Some points, one per row:
Array([ 16, -98, -12, -26,  -1, -12, -43, -16,   5, -20,   2,   9,  -3, -18, -28,  43,   2,  15,
       -25, -36,  -3])
Array([-38, -59,  54,  69,  37,  37,  47,  52,  32,   0,  19,   2, -18,  -8,  23,  11,  12,  41,
        17, -39, -11])
Array([  43, -123,   75,   25,   22,    9,  -15,   18,   28,   21,   11,   18,  -31,  -15,   41,
          2,   35,   31,    2,   -4,  -31])
Array([  8,  21,  10,  30, -20,  49,  18,  49, -18, -14, -21, -11,  29,  46, -11, -14,  -2, -20,
       -18,  10, -24])
Array([123, -79,  74,  24, -17,  92,  29,  31, -25,   4, -17,  -6,   5,   3,  -6,   7,  23,  26,
        -4, -18, -14])
Array([  8,  45,  -3,  27,  -5,  54,  39,  32, -45, -24, -58,  -8, -27,   6,   6,   3, -10, -30,
        -8,  61,  -2])
Array([-19, -77,  69,  94,  37,  83,  69, 109,  -6, -27,  -4,  -9, -32,  -5,   5,  55, -22,  47,
       -21, -19, -17])
Array([  47, -124,  -53,  -46,   13,  -35,  -65,  -29,    8,    1,   10,   42,  -13,  -12,    3,
         26,  -25,   44,  -20,  -22,   -4])
Array([106, -55,  69,  12,  -8,  19,   6, -22,   1, -12,   3,  -3, -23, -30,  11,  -5,  27, -11,
        19,  21,  -1])
Array([ 78,  52, -48, -66, -41, -43, -12, -63, -29,   7,  -9, -13,   7,  -7,  13,   8,  16, -45,
        -3,  41,  11])
Array([-53,  -3,  -7,  47,  32,  17,  -1,  37,  21, -21,   5,   3, -35,   3, -12,  63,   2,  22,
       -16, -15, -19])
Array([-74, -72,  18,  92,  12,  80,  76,  86, -24,  -9,  10,  16, -24,   8,  -2,  31, -46,  45,
       -20, -39,  -8])
Array([-40,  73, -16,  10,   4,  -9,  25,   5, -15, -27, -15, -20,  -8,  13,  -7, -33, -16, -30,
        -6,  12, -32])
Array([-119,   70, -127,  -51,   -6,  -80,  -49,  -40,   -5,   35,  -12,   24,  -32,   19,  -18,
         17,  -52,  -15,  -23,  -26,  -32])
Array([-25,  80,  40,  36, -11,  28,  54,  33,  38, -26,  13, -27,  -6,  10,   1, -20,  38,   9,
        30,   3,  -1])
Array([-14,  40, -23,  14,   0,  10,  11,  24, -15,  -3, -32,   9,   9,  16,  -1,  -7,  12,   2,
         2,  11,   9])
Array([-117,   86,  -71,   -6,   -3,  -53,  -14,    2,   27,  -15,   20,  -12,   -3,   20,  -20,
         -3,  -49,   -8,   -3,   27,  -40])
Array([ 46,   0, -39, -74,   1, -55, -37, -61,  32,  39,  29,  29,  16,  14,   9,  -6,  19, -34,
         8,  -5,  13])
Array([  3, -22,  15, -30,  -7, -35, -21, -45,  56,  19,  33,  -1,  39,   3,  12,   5,  17,  13,
       -28, -16,  -2])
Array([-16,  95, -55, -33,   0, -55, -12, -40,  -6,  -7,   0,   7,  27,  22, -21, -19, -20, -37,
         9,  43,  25])
Array([ 47, -66,   4,  34,   9,  17,  -2, -19, -16, -10,  10,  -7, -14, -15,  -5, -21,   2,   5,
       -14, -33,  -3])
Array([101, -71, 124,  63,  10,  81,  49,  73,   9, -14,   1,   4, -28, -38,  -5, -13,  11,  23,
        10, -17, -24])
Array([-19, -24,   8,  17,  27,  16,  11,  37, -40,  11,   6, -13,  -9,  17, -19,  12, -40,  32,
       -24, -32,   1])
Array([ -1,  76, -25, -42, -15, -43, -40, -70,  25,  20,   0, -26,  20,  12,  22,  -7,  15, -35,
        11,  38,  27])
Array([-127,  -13,  -29,    6,   -7,  -14,   -8,    2,  -34,  -11,   12,   -1,   -6,   47,  -23,
         -2,  -53,   -1,  -24,  -45,   19])
Array([  2, -66,  20,  -8, -15,  -3, -17, -17,  27, -12,   5,  22,   1, -22,   1,  19,  16,  17,
        30, -29,   5])
Array([ 83,  47, -18, -33, -45,  -8, -20, -50, -74,  18,  -9, -32,  18,  26, -10, -30,  -5, -28,
       -16,  32,  19])
Array([-127,  110, -127,  -63,   -8,  -97,  -71,  -79,    3,   25,   11,  -25,   26,   27,  -43,
         34,  -34,  -25,   27,   -8,   15])
Array([-69, -22,  14,  60,  25,  45,  46,  55, -21,   7, -17,  -4, -33,  21,   7,  20, -21,  41,
       -40, -29,  -5])
Array([  2,  35, -81, -88, -22, -94, -83, -97,  13,  -7,   3,  -1,  46,   7, -11, -11, -16, -29,
       -20,  -2,  23])
Array([ 27,  15,  62,  59,  32,  61,  58,  46,  13,   5, -14, -21,  -9,  28, -10, -26,  30,   8,
         0, -11,  -5])
Array([-60,  -2, -51, -28,  10, -28, -35, -23,  21,   2,  16, -19,   7,   1, -12,  11, -33,  -6,
       -23, -18, -20])
Array([ 14, -54,  73,  70,  29,  76,  53,  84, -16, -12, -27, -47, -12, -18,   8,  25,  -6,  -2,
        19, -19,  -4])
Array([ 84,  33,  44, -10, -41,  35,  40,  14, -35,   3, -19, -52,  13,  17, -17,  -1,  32, -43,
        20,  48,  18])
Array([-123,  127,  -81,  -25,    7,  -32,  -25,  -28,    4,   19,    2,   -6,   54,   20,  -21,
         14,  -14,  -43,  -18,   -5,   -7])
Array([-12, -58,  -5,  27,   5,  13,  -8,  11, -10,   5,   5,  22, -32, -11,  19,  15,  -3,  40,
        -3, -10,  -3])
Array([-46, -45, -74, -78,   3, -74, -55, -70,  13,   6,  19,   7,  14,  12,   7,  13, -23, -23,
       -24, -18, -18])
Array([-62, -21, -14, -17,  31, -23,  14, -11,  -5,  -8,   7,   6,  -5,  18,  14,  23, -13,   5,
         1,  -9, -30])
Then 12 other points, each followed by its number:
Array([-101,   77,  -67,  -43,  -17,  -71,   -8,  -52,   47,    1,   31,    2,   10,   33,    5,
          0,  -36,    4,  -16,   25,   -3]) 0
Array([-90,  84,   1,  39,   8,  20,  41,  49, -23,  15, -32, -18, -30,   1,   0,  -9, -22,  -5,
       -41,  -2, -35]) 1
Array([ 38,  28, -16, -67, -12, -59, -52, -71,  19,  12,  22, -26,  41,   9,   2,  -9,  25,  -7,
        31,  40,  15]) 2
Array([-31,  81, -93, -70, -10, -60, -73, -60,  -9,  -4,   2,  -8,  33,   5,  -6, -23,  -9, -46,
         5,  13,  37]) 3
Array([ 25, 114,   3,  24, -37,  22,  35,   7, -41,  -4, -16, -24,  10,  21, -11, -38, -28, -39,
        -6,  42,   6]) 4
Array([ -7,  -8, -72, -78, -45, -82, -46, -82,  18,   8,  38,   4,  19, -17, -12, -17,  -3, -35,
       -12,   7,   1]) 5
Array([-63,  -7, -87, -23,  -7, -45, -51, -22,  -3,   7,   4,   6, -25,  -1, -17,   8, -15,  -5,
       -32, -36,  14]) 6
Array([-53,  60,  -9,  -4,  19, -25,  -3, -23,  34,  16,  -3,   5,   4,  -4,  -5, -28,  -4,  -8,
        -4,  38,   8]) 7
Array([-38, -18,  -4,  21,  12, -11,   0,  -8,  -3, -27, -16, -14,   3,  -8,   7,  28, -36,   9,
       -43, -31, -12]) 8
Array([-88,   0,  -7,  12,  19, -14,  10,   0,  10,   9,  28, -12,  -9,   7,  15,  21, -19,  -1,
       -15, -30, -17]) 9
Array([ 59, -39,  43,  47,  32,  80,  39,  48, -35, -34, -45,  -5, -21,   2, -13,  15,  20,  20,
       -14,   7, -10]) 10
Array([ 27,  -8,  33,  26,   6,  23,  12,  19,  -7,  15,  16,  30, -11,   5,  -8,  -5,   1,  11,
        -3,   1,   7]) 11
Which of these numbered points is nearest to each point below, ignoring the direction in which the first points spread most? Its number follows each.
Array([-18, -21,  55,  57, -18,  44,  55,  48,  28,  -8, -14,  -2, -45,  -3,   5,   8,  -1,  24,
       -13, -15,  12]) > 0
Array([ 10, -36, -76, -59, -41, -53, -33, -67,   5,   4,   9,  11,  32, -46, -13,  -1,   3,  14,
         1, -30,  23]) > 5
Array([ 80, -52,  88,  84,   8, 113,  71, 103, -31,  21, -19, -38,  -8, -15,  27,  -9,  28,  16,
         2,   4,   3]) > 3
Array([ -8, -20,  81,  83,  30,  73,  52,  75,  -2,  -9, -19,   9,  -2, -28,  14, -14,  -6,  37,
         1,   8,   8]) > 7
Array([ 18,  68, -51, -57, -42, -31, -41, -43,   0,  -5,  14, -11,  27,  32,   1, -31,  12, -41,
         6,  30,  15]) > 3
Array([-27, -12,  -4, -27,  15, -33, -13, -16,  45, -19,  -1,   4,  23,  -4,  -7,  -5,   1,  25,
         8, -19, -15]) > 8
Array([ 13, -28,  -8,  26, -13,  24,  49,  27, -39, -12, -19, -11, -13, -14, -46,   1, -20,   6,
       -15,  -6, -11]) > 10
Array([-71,  37,  34,  54,  34,  45,  27,  50,  62, -12,   5,  16, -14,  12,   9,  29, -18,   7,
       -11,   4, -17]) > 0
Array([ -7, -12,  91,  58,  28,  69,  54,  69,   4,  -5,   0,  10, -20, -17,   9, -26,  -6,  16,
        42,  -8,   0]) > 7
Array([-32,  14,  18,   9,  22,  14,  16,   4,  15,  10,  -4,  11,   0,  -4,   5, -11,   6,  -3,
        -2,   6,  10]) > 7
Array([ 19,  85,  19,  52,  -6,  55,  59,  43, -34, -17, -18, -57, -14,  12,   4, -23,  -5, -62,
        -7,  31, -16]) > 4
Array([ -1,   6,  35,  37,  27,  38,  33,  44, -12,   9,   7,  22, -12,  16,   1, -19,   8,   1,
        -4, -32,  18]) > 11
Array([ 22,  54, -47, -54, -46, -50, -27, -48, -40,  -7,  -2, -14,  23,   6,   6, -21,  -9, -45,
         2,  32,   5]) > 3
Array([ 39,  57,  17,  -5,   2,  26,  26,  13,   1, -30, -12,  -7,  29,  21,  22, -17,  28, -30,
        30,  -2,   0]) > 3
Array([ 69, -83, 115,  52,   6,  92,  94,  74, -29,  -6, -26,  19,  -8, -11,  -1,  -8, -21,  28,
        20,  14, -15]) > 11
Array([ 33,  27, -29, -43, -52,  -6, -10, -33, -45,  21,   2, -38,  17,  -2, -17, -35,   5, -36,
       -30,  27,   1]) > 3
Array([-56, 127, -63, -29, -17, -47,  -8, -43, -39, -24,  14, -22,  -6,  26,   6, -27, -29, -57,
        14,  41,  17]) > 4
Array([ 29, -92,  -1, -48, -13, -55, -40, -45,  31,  -4,  19,  18,  35, -25,  14,   1,  -2,  26,
        13,  -2,   6]) > 5
Array([ 43,  20,  29, -13, -12,  -3, -35,   4,   7, -14,   8,  -2,  24, -10,  31, -25,  11, -16,
        36,   9,  -6]) > 3
Array([ 50,  40,  28, -11,   1,  23,  47,  -4,   8,   6,  -4, -10,   4, -17,  14, -37,  20, -36,
        49,  27,   5]) > 3
Array([ 58,  16, 122,  88, -10,  89,  80,  81,   5,   4,  -3,   4,  15,   9,  28, -26,  17,  -1,
        -9,  41,  -4]) > 4
Array([-13,  74,  40,  45,  -3,  68,  53,  46, -46,   6, -30, -15,  11,   0, -29,   2,  -1,  -6,
        -2,  31,  -6]) > 4
Array([  9, -59, -62, -99,  -5, -92, -84, -86,  24,   7,  42,  42, -14,  -6,   5,  23,  18,   5,
        -4, -11,  18]) > 5
Array([-19, -96, -74, -33,   2, -38, -28, -29, -25,   8, -18,  31,  -9,   4,   7,  23, -34,  31,
       -12, -20,   5]) > 6
Array([108,   1, 127,  59,  25, 127,  60,  66, -13,  -4, -53, -24, -11, -14,   6, -17,  14, -11,
        -4,  19,   5]) > 4
Array([ -73,   73, -115,  -70,    4,  -73,  -80,  -70,   -9,    5,   13,   11,   30,   18,    0,
          6,  -17,  -21,  -34,   -6,   -1]) > 8
Array([ 47, -44, 108, 102,   8,  99,  72, 101, -22, -17, -32, -13, -46, -18, -13,  -2,  19,  16,
       -14, -12,  -5]) > 10
Array([127, -28,  59, -30,   7,  22, -10,  -2,  -3, -13,  39, -24,  22, -26,  -8,  -6,  36, -22,
        41,  21,  13]) > 2
Array([ -9,  98, -10,  -1, -17,   8,   8, -28, -14, -26, -21,  -1,   9,  37,  -7, -19,   7, -20,
         5,  33,  20]) > 4
Array([-50, -62, -59, -38,  -3, -71, -54, -34, -17,  13,  31,  27, -40,  29,  16,  49,  -6,  21,
        -9, -35,   3]) > 6
Array([ 14, -40,  39,  84,  15,  88,  66,  79,  -4,   1, -41, -29, -17, -12,   0,  -7, -15,  11,
       -26, -17,  -1]) > 8
Array([ -48,  -16, -104,  -76,  -20, -106,  -74, -107,    3,   -9,   45,    0,   38,    8,    1,
         32,   -3,  -42,    8,   -8,    4]) > 5
Array([-66,  69, -22,  -3, -26, -24,  12,  -7,  16, -15,   8, -11,   4,  16, -30,  -3, -12, -14,
        12,  -4, -21]) > 0
Array([124,  13,  36, -25, -30,  11, -16, -35, -28,   8,  41, -31,  20,  -2,  13, -42,  70, -21,
        14,  35,   3]) > 2
Array([ 81,  29,  15, -39, -15,   0, -18, -39,  -4,  32,   7, -15,  18,  20,  10, -16,  36, -34,
        38,  42,  -2]) > 2
Array([-52,  75, -65, -43, -14, -40, -24, -41, -13,  -5,  -2,  -7,  18,  40,  -5,  28, -42, -36,
       -19,  18,   6]) > 10
Array([-57, -78,  86,  96,  37,  73,  57,  86, -13,  17, -13,  13, -48, -19,  -6,  43, -22,  71,
        -9, -37, -34]) > 9
Array([ 13,  34,  88,  78,  21,  96,  90,  88, -20, -15, -14,   3,  12,   5,  26, -21,  20,   0,
        16,  -3,  -4]) > 4
Array([-61, -74,  36,  92,  43,  64,  57,  92,  -1,   2, -25,   0, -14,  18,   9,  61, -16,  27,
       -16, -67, -30]) > 9
Array([-46,  48,  70, 126,  37,  84,  89, 113, -38, -16, -38, -24, -25,  36,  29,  18, -16,   3,
       -21,   3, -18]) > 1
Array([-74,  66,  48,  58,  53,  61,  60,  85,  -8,  -7, -57, -21, -32,   4,  17, -13, -48, -10,
        -3,   9, -18]) > 1
Array([-42,  21,  64,  66,  20,  58,  61,  58,  20,   8,   6,  -8, -35,   4,   4,  28,   3,  11,
        24,  -2, -17]) > 0
Array([-36,  36, 116, 127,  34, 117, 127, 127,   5, -12, -25, -14, -23,   2,  -4,  13,   4,  36,
        -6, -11, -27]) > 1
Array([-66,  73, -30,  35,  10,  26,  37,  52, -53, -12, -49,  -7,  -9,  24, -13,  14, -19, -30,
        -7, -19, -13]) > 1
